In the rows, zero is written as 128.
Turns, then the turns between two rows, first turn first; the first pair answered:
dupi:
[128 140 153 125 124 131 120 120 113 147 122 126 132 132 148 124 132 121
 132 132 135 143 146 133 129 125 137 133 122 132 108 143 121 138 125 118
 124 121 118 123 114 122 122 111 115 150] |-> [136 132 150 122 114 121 135 120 108 123 111 128 137 130 143 129 136 111
 129 126 133 137 160 137 127 119 130 123 109 131 141 128 128 117 133 123
 127 143 121 133 123 114 133 120 116 129]
[119 124 122 114 121 140 117 123 149 141 151 123 142 114 126 136 109 127
 119 156 137 107 124 110 125 130 120 128 127 133 119 127 111 141 134 133
 136 140 122 125 113 118 116 114 134 124] |-> [119 120 111 115 120 124 127 131 146 117 138 125 135 115 118 145 110 126
 117 143 122 113 134 123 127 132 114 112 122 127 144 109 118 116 138 140
 128 152 123 134 123 116 127 132 137 102]
[101 107 117 116  84 135 165 115 112  90 137 108 162 120  99 147 133 113
  67 153 137 110 160 133 111 101 127 121  88 115 154 118 103 103 155 109
 167 114 140 150  84 117 144 125  71 130] |-> [ 83 137  83 141 116 105 148 154 136 100 132 107 117 139  98 158 124 149
  74 118  88 149 157 169 120 124 126 107 114 102 110 117 103  93 144 117
 125  76 134 143  97 136 138 165  79 127]
[128 129  99 145 153 119  84 139 184 101 128 127 117 146 120 145 106 136
 168 100 105 127 136 164 162 130 120 103 112 117 101 127 126  90  99 118
 129 117 109  94 134 120 135 110 137 105] |-> [133 120 129 129 145 154  79 108 176 124 148 129 145 136 131 130 111 124
 170 134 143 107 124 132 152 119 128 128 109 125  88 152 115 124 101 105
 154 115 106  84 111 114 128  72 130 135]
valuk:
[169 114 161  93 109 116 153 143 143 105 157 112 155  93 132 105 137 128
 119 126 144 143 105 103 105  69 150 152 101  92 132 157 130  59 146 103
 111 103 118 128 125 138 144 127 123  90] |-> [168 112 159  90 108 118 152 144 147 106 157 110 157  90 131 106 138 128
 119 129 142 142 104 103 103  69 149 153 102  93 132 157 127  61 146 104
 112 104 117 126 124 137 146 125 123  89]
[139 112 150 127 122 143  97 121 127 165 156 110 146 111 135 109 119 123
 120 174 168  94 103 107 113 106 117 143 138 140 120 138 102 186 128 108
 143 119 122 123  90 128 104 117 132 144] |-> [147 143 140 181 126 108 114 152  97 145 103 134 107 145 152 101 152 125
 132 104 134 171 136 148 118 121 143 136 138 128 117 162 124 127 125 100
  95  80 130 128  97 138 115 162 119 153]
[145 142 150 115 119 171 101 141 145 121 138 111 127 116 159 103 152 113
 136 101 162 109 119 113 108 129 138 151 127 148 133 160 107 162 125 116
 161 138 150 135 124  80 136  89  89 148] |-> [150 156 142 141 121 152 111 157 133 106 115 124 107 134 163 104 167 114
 144  64 139 145 138 139 111 136 150 143 123 138 137 166 121 126 120 114
 139 123 154 137 133  83 145 113  86 148]
[141 116 123 142 145 123 115 130 111 101 109 120 106 174 135 112 144 103
 125  99 118 186 109 156 129 160 184 126 164 115 128 170 126  88 138 145
 113 103 146 118 161  98  75 145 167 148] |-> [131  94 113  97 143 130 100 113 153  72 144 105 119 150 103 124 114  96
 130 116 105 131 107 148 139 145 158 103 149 110 149 133 119  92 120 153
 141 148 136 114 182  95  80 120 188 123]
lezep:
[118 140 124 114 131 144 107 115 165 124 160 114 122 128 110 124 108 130
 141 130 118 118 123 115 146 123 126 136 128 127 102 133 109 146 102 131
 124 127 113 113 136 141 132 106 134 138] |-> [132 135 116 128 117 116 136 129 142  93 125 119 120 134 109 136 123 120
 130 105 107 130 148 128 143 124 118 119 117 124 156 111 130 101 125 139
 110 145 125 134 147 126 153 140 126 102]
[142 155 141 165 140 122 162 165 105 146  69 111 101 134 129 120 156 119
 128 105 147 184 117 131 133 143 148 144 150 125 110 148 122 103 124 118
 106  81 126 126 128 117 130 151 104 146] |-> [133 119 160 101 127 173 134 113 148 137 131  98 143 100 100 111 125  94
 140 156 172 100  99  96 136 114 126 147 131 128 114 133  99 143  96 111
 165 129 114 109 132 111 126  77 124 155]
[122 132 163 109 130 110 123 131 170 119 161 120 123 135  97 128 109 125
 140 137 101 121 122 146 152 105 109 118 124  99 100 124 134 134 110 128
 133 143 131 124 156 158 105 128 155 131] |-> [126 136 157 126 127  89 142 145 156 107 138 125 112 143 102 132 116 126
 133 122  95 142 138 161 152 109 111 110 123  98 121 115 147 109 124 134
 121 144 138 134 160 156 112 153 152 114]
[113 141 129 134 133 123 113 145 138 121 126 144 108 136 125 125 114 142
 142 106 107 130 128 134 131 145 128 118 120 128  94 149 121 112 101 126
 113 120 128 113 139 121 133 136 124 136] |-> [116 127 133 114 126 133 111 124 147 103 138 139 123 125 112 126 107 129
 141 118 114 103 130 124 133 135 120 113 108 129 116 137 122 113 101 125
 133 146 127 113 144 114 140 119 131 126]
Then:
Between the rows of a pair lie two turns.
[126 131 122 143 125 100 117 115 148 175 141 153 114 119 191 123 132 153
 151 164 172 168 140 133 151 140 101 136 169 132  95 125 102 156 122 154
 127 112 133 116 153 133 110 110 132 145] |-> [141 119 136 141 106  97 147 107 117 164 120 155 134 114 198 120 147 134
 137 176 195 159 153 121 141 130  95 137 154 141 139 122 114 144 146 157
 136 134 141 130 146 117 121 116 119 131]
lezep valuk
[141 136 145 149 105 130 121 103 120 104 117 145 143 135 139 109 123 116
 173 119 118 118 161 137 108 113 115 134 113 151 160 128 131 115 106 119
 136 129 107 129 132 118 123 118 119 158] |-> [139 137 148 146 108 138 115  98 125 111 128 144 144 130 142 107 121 118
 176 123 119 116 156 132 108 114 117 141 115 154 143 135 125 127 104 116
 141 123 102 125 128 121 117 112 119 168]
lezep lezep
[121 149 117 181 134 114 130 159 110 156  99 140  92 138 135 156 145 172
 125 125 115 179 107 171 123 153 124 135 143 136  94 120 121 149 143 122
  94  85 109 117 128 169 123 159 111 109] |-> [142 147 139 181 108 121 151 134  84 108  83 164 103 147 132 141 171 133
 141  97 117 186 145 175 125 132 138 135 108 129 134 135 137 102 130 108
 104  99 117 116 134 162 143 142 102 122]
dupi valuk
[156 139 107 142 129 128 108  97 117 126 114 135  96  98 137 139 131 148
  80 131  86 160 146 143 157 113 164  69 126 133 134  92 153 153 114 119
 129 142  87 127 124 148 189 146 121 127] |-> [157 138 106 146 130 128 109 100 113 140 113 133  98  94 143 144 130 156
  69 141  92 162 136 138 151 119 167  73 135 138 130  94 152 167 123 121
 128 141  89 129 116 148 184 150 118 125]
valuk lezep
[131 125 104 138 139 111 107 151 137 100 123 136 130 144 107 130 133 128
 141 116 106 145 135 154 145 140 126 108 101 113 132 135 133  94 125 133
 120 127 121 144 127 133 130 141 142 125] |-> [133 112 125 114 129 143 100 124 140 109 148 136 157 132 106 119 129 115
 144 146 136 111 125 126 142 124 129 125  94 121 127 147 124 123 115 123
 148 141 117 133 114 128 124  98 145 145]
lezep dupi
[135 128 105 113 111 128 154 119 138  84 111 136 115 140 116 145 154 119
 135  98 118 129 144 138 141 115 122 103 106 135 166 133 141  89 115 137
 132 162 136 130 142 107 155 128 133  99] |-> [139 127 139 107 108 164 145  92 125 126 132 141 138 139 134 119 164 111
 137 131 161 120 129 104 132 110 143 143 111 145 130 173 126 132 113 117
 153 142 134 118 111 106 143  87 123 148]
lezep dupi
[130 140 138 146 125 150 144 114 113 141 106 141 133 137 140 117 148 122
 152  95 131 146 135 128 130 120 145 149 124 114 102 161 137 129 103 121
 107 105 138 124 116 134 126 121 115 155] |-> [135 127 148 128 113 160 150  95 110 131 111 140 149 127 138 115 149 107
 148 112 143 121 140 119 128 109 136 149 110 118 127 155 135 127 105 119
 126 125 140 125 118 125 130 108 114 146]
lezep valuk
[122  95  94 116 126  81 141 147 144  95 117 122 144 127  80 149 111 121
 116 126 102 114 145 129 125 112 127  56 133 119 174  66 126 117 139 140
 143 170 136 155 174 107 141 152 129  88] |-> [ 97 125  82 128 163  88 102 164 178 139 144 121 113 138  84 147  97 155
 140 114  79 139 118 137 133 130 143  68 163 110  83  93 106 151 109 134
 120 114 119 132 169 138 118 147 140 127]
lezep valuk
[ 97 131 102 103 148 114 138 103 121  92 136 124 121  99 128 137 140 137
 127 123 172 100  93 112 139 130 134 101 124 147 141  96 107 135 128 128
 108 132 143 122 151 140 134 144 113  97] |-> [102 146 108 127 151 105 147 115  99 103 116 130 109 114 143 130 154 140
 126 110 173 135  97 120 135 137 150 109 132 145 136 112 113 126 136 122
  91 108 149 125 143 142 133 158 105 106]
valuk valuk
[123 138 132 128 147 132 121 132 140 136 134 142 120 122 151 133 122 130
 142 120 119 170 121 110 127 106 123 156 163 116 118 146 106 133 144 136
 113 106 124 103 116 137 113 160 125 136] |-> [138 129 143 127 127 131 138 120 120 110 121 152 131 126 150 127 139 109
 142 113 129 167 141 107 122  95 125 156 141 120 154 143 119 105 149 134
 121 122 134 109 118 125 126 160 119 129]
dupi valuk
[158 106 146 120 107 158 131 112 116 146 155 152 155  99 136 128  91 133
 137 134 150  90 136 127 113 118 121 132 120 120 146 124 114 157 147 120
 152 158 124 111 172 122 124  77 119 113] |-> [163 127 130 154 111 129 143 136 104 118 120 169 122 121 142 128 109 134
 150  76 114 142 164 165 120 128 134 118 113 104 151 132 132 100 138 118
 115 136 129 116 186 130 134 112 116 111]
valuk valuk
[145 151 149  84 116 163 129 120 145 157  98 122 122 111 141 149 126 113
 115 188 179 130 173 126 135 113 132 120 166 130 142 100 124 153 122 133
 112 143 106 125 114 129 120 106 112 138] |-> [142 161 149  95 123 160 127 128 143 171  94 122 114 120 151 148 128 123
 116 187 179 148 173 129 134 117 138 123 176 129 123 111 120 155 121 130
  99 127 106 125 108 131 115 116 110 145]
lezep lezep
[127 125  98 136 145 141 129 154 134 122 149 146 120 118 128 135 117 132
 142 130 108 137 126 113 147 132 144 104 149 137 139 116 113 128 130 126
 115 104 136 114 148 125 159 105 126 132] |-> [128 121 105 129 141 149 127 147 132 126 156 147 128 116 127 132 116 128
 144 139 116 127 124 105 149 128 144 108 149 139 135 119 109 136 129 124
 124 108 133 111 146 123 159  96 126 139]
lezep dupi
[156 153 121 137 114 138 157 121 104 136 125 128 141 137 151 141 149 120
 140 135 155 127 134 134 104 145 127 145 120 131 177 125 116 128 172 134
 133 140 120 145  92 108 149 149 132 111] |-> [149 144 114 122 114 139 150 116 122 117 133 124 141 131 136 148 136 116
 142 133 143 106 135 136 108 141 115 131 111 129 187 109 116 122 163 138
 141 161 116 142 104 107 153 144 139  99]
valuk valuk
[159 148 167  96 151 125 119 121 153 130 115 121 159 153 124 127 130 111
 129 150 142  98 139 153 164 157 137 137  94 144 113 119 154 117 115 148
 151 123 102 111 144 104 138 113 158 142] |-> [151 156 158 104 163 118 112 130 159 139 114 119 143 159 122 130 127 122
 133 141 130 111 134 160 166 165 141 136 104 141  94 121 152 121 110 149
 139 107  98 111 145 113 133 122 160 145]
dupi dupi
[144 102 129  98  89 147 119 129 159 146 199 116 133 145 102 140 122 124
  90 149 104 108 105 118 103 105 152 125 125 160 128  90 115 169 151 134
 112 130 109 138 144 119 153 113 135  84] |-> [139 120 112 125 101 122 121 159 152 151 177 120 107 160 111 146 128 144
  90 119  80 147 109 142 103 121 157 120 137 154 116  93 118 151 154 138
  79 106 111 141 147 129 154 149 134  80]
dupi lezep
[124 159 113 157 156 152 146 119 134 119 127 155 112 127 115 148 110 115
 157 124 110 143 146 169 108 139  92 107 115  96 145 103 144 101 119 149
 121 128 122 134 148 127 149 133 133 115] |-> [134 144 142 139 138 183 150  92 121 130 140 159 144 116 120 131 114  95
 152 152 147 116 142 138  99 125  95 128 103 106 151 119 136 122 121 139
 148 139 122 130 132 119 146  99 128 133]
dupi dupi
[126 119 167 133 117 153 127 106 116 139 116 125 127 112 123  90 104 120
 140 117 150 141 139 132 116 108 136 147 118 140 121 143 122 117 115 129
 128 150 107 109 143 138 121 120 116 164] |-> [124 113 157 127 116 151 125 106 127 125 120 124 124 110 113  92  99 118
 146 109 138 135 144 139 119 104 131 138 111 136 130 132 124 105 110 134
 127 160 106 108 156 138 127 119 122 156]
valuk valuk
[116 137 138 121 142 139 109 105 138 151 138 138 124 122 138 112 132 131
 154 120 139 117 109 126 132 114 126 130 117 127  97 155 114 156 113 121
 125 103 147 112 122 128 117 120  96 163] |-> [134 119 146 114 119 133 137  98 114 135 121 136 146 114 138 116 142 114
 135 133 158 101 119 118 123 105 116 123 105 138 153 136 128 143 140 129
 140 138 157 131 122 109 133 132  89 133]
lezep valuk
[118 124 125 131 141 113 122 139 136 142 131 130 117 129 137 140 111 146
 122 120 115 135 119 136 133 140 143 129 138 123 107 117 133 136 122 139
 113 113 123 117 114 147 125 126 138 141] |-> [122 122 122 136 134 103 136 143 126 131 121 132 117 130 135 144 117 141
 119 115 110 139 127 142 127 138 139 119 133 121 129 107 143 122 128 141
 107 123 127 126 121 140 131 139 137 125]
lezep lezep
[122 131 110 111 123 138 117 115 145 125 128 118 122 127 135 120 132 126
 138 124 122 130 121 112 124 119 130 149 115 126 105 134 125 132 120 139
 114 118 122 111 137 130 121 130 125 147] |-> [123 128 103 116 120 125 124 121 143 110 117 120 117 130 128 125 132 126
 136 113 110 131 132 122 126 120 124 136 111 123 123 121 130 112 123 144
 109 127 126 118 144 128 129 143 124 128]
dupi dupi
[143 145 143 153 122 129 132 135  94 164 113 143 122 149 161 118 138 131
 124 122 143 166 121 116 104 138 145 142 137 143 115 141 112 142 153 130
 109  90 146 129 109 121 120 141 122 137] |-> [121 144 126 121 136 143  93 121 154 135 158 139 107 141 125 122 104 131
 155 108 101 137 116 131 125 131 136 125 127 121  86 128  99 139 101 127
 120  99 126 102 136 137 116 109 153 146]
valuk lezep
[132 128 140 138 114 147 148 114 134  99 122 161 127 122 120 111 143 105
 149 112 131 131 141 127 135 107 146 139 106 116 139 133 123 104 117 116
 134 127 120 122 115 135 147 112 123 149] |-> [125 124 135 124 118 146 139 113 150  95 130 156 127 118 112 118 130 107
 150 114 121 119 137 129 140 103 138 131 105 112 137 124 117 107 109 117
 141 135 118 118 122 135 147 106 129 144]
lezep valuk
[129 120 126  99 134 156 104 120 173 104 152 110 140 129  85 138  99 125
 142 126 114  97 119 119 127 110 135 116  97 101 116 118 110 125  96 138
 138 152 126 115 139 137 148 100 155 130] |-> [124 126 120 105 143 151  95 127 180 109 153 109 129 133  88 138  99 133
 141 122 106 105 117 127 131 117 138 114 105 100  98 122 109 128  95 138
 130 142 123 113 140 141 144 107 156 135]
dupi dupi
[137 117 130 123 164 120  80 120 156 136 140 106  99 117 104 130 130 125
 145 114 152 120 139 128  99 134 109 123 132 148 126 141 148 138  94 127
 141  71 124  99 162 129 102 126 157 167] |-> [155 112 152 129 144 127 106 109 120 141 121 115 117 117 117 121 149 108
 133 127 184 122 145 115  88 127 116 140 125 158 151 153 156 139 115 121
 148  74 135 111 144 119 107 125 138 169]
dupi valuk
[114 144 117 154 129 117 128 154  96 180 112 121 112 125 159 130 149 149
 103 141 141 157 113 125 120 147 140 146 161 131 104 140 130 143 167 134
 108  97 147 146 101 138 114 168 114 137] |-> [110 114  92 111 120 105 128 143 129 112 127 108 117 105 115 150 122 133
 104 136 109 104 127 138 132 131 104 103 132 120 165  77 134 105 154 152
 130 165 143 154 139 128 135 164 138  79]
lezep dupi
[147 105 175 128 119 157 109 143 137 141 152 124 150  87 100 154 120 102
 125 112 133 105 122  92 110 118 144 144 148 149 140 137 138 169  77 150
 128 153 112 157 130 134 177 112 157 144] |-> [135 122 151 146 141 139  98 167 152 153 150 124 117  98  99 165 114 127
 133  91 104 131 118 112 115 137 143 137 165 139 109 136 133 165  72 154
 101 128 108 152 137 148 174 135 163 143]
dupi dupi
[148 123 136 116 130 133 114 127 138 119 124 113 123 114 137 143 118 117
 135 128 127 104 141 122 122 141 123 111 143 118 119 142 129 124 135 117
 131 146 130 127 114 120 123 130 136 140] |-> [144 127 132 118 136 130 109 131 142 122 125 114 118 117 136 144 116 121
 136 124 120 109 136 127 127 145 124 112 145 117 112 143 128 126 135 118
 128 138 129 125 117 124 120 133 139 142]
dupi dupi
[125 126 141 116 123 132 127 123 123 123 128 126 144 136 119 130 127 119
 131 133 126 137 133 118 134 127 127 126 118 127 137 129 124 118 115 126
 132 132 127 128 132 117 132 115 131 135] |-> [124 132 138 126 129 129 128 129 116 132 121 130 138 139 127 130 133 123
 131 128 128 150 132 122 134 131 134 131 122 128 127 138 126 118 119 121
 124 116 126 128 132 120 130 123 128 140]
lezep dupi
[107 147 124 152  95  87 113 155 161 100 136 119 107 126 135 118 141 139
 140  92 119 155 156 175 136 144 141 116 131 112  97 137 162  84 104 141
 106  99 145 109 157 124 147 147 155 140] |-> [107 132 152 131  91 120 106 137 149 165 161 105 145 104 157 110 137 141
 116 166 180 122 121 124 119 140 141 151 148 136  74 153 142 162 129 138
 139  98 145 106 119 116 124 116 146 159]
valuk valuk
[136 118 123 133 123 108 129 170 132 131  93 168 122 133 100 165 117 141
 145 147 119  99 116 151 144 150  92  93 124 136 137 147 141 107 140 143
 106 132 139 152 149 137 137 142 105  91] |-> [128 115 122 125 130 119 119 165 144 153 109 157 128 125 105 165 110 151
 139 170 128  88  97 141 143 152  89 101 134 143 117 146 131 140 142 145
 113 126 136 147 142 137 126 133 108  98]
valuk dupi
[119 159 112 158 122 102 133 156 102 140 105 130 102 160 138 149 130 152
 139  99 121 153 136 138 123 136 134 127 136 135 135 140 145 122 142 117
 101  92 125 143 135 158 125 154 116 117] |-> [121 158 119 151 112 114 133 137 108 107 114 141 104 162 126 141 133 130
 158  80 113 147 153 142 128 123 140 121 114 126 145 145 148  98 116 109
 107 100 121 133 147 159 136 133 121 129]
dupi valuk
[155 112  75 161 115  76 139 154 129 135 104 108 100 149 144 177 116 158
  73 130 147 141 133 127 119 139  94  84 148 100 141  94 120 124 192 162
  92 142 143 152 110 155 124 196 124  52] |-> [172  88 122 129  86 126 145 105 108 150 125 113 158 131 154 151 124 122
  69 183 214  97 127  79 104 114 101 115 129 118 159 117 113 164 193 147
 141 162 148 147  82 137 122 137 114  84]
dupi dupi
[138 108 127 126 117 132 120 124 144 101 139 112 126 103 105 129 108 115
 153 131 123 117 141 134 139  99 149 102 121 126 159 114 134 117 120 134
 136 164 140 131 113 122 141 136 136 110] |-> [147 118 139 154 114 126 142 138 108 134 113 116 128 113 134 122 127 124
 133 140 151 146 134 126 124 109 161 120 136 139 155 133 140 131 152 134
 121 140 147 141  88 119 135 158 115 118]
valuk lezep
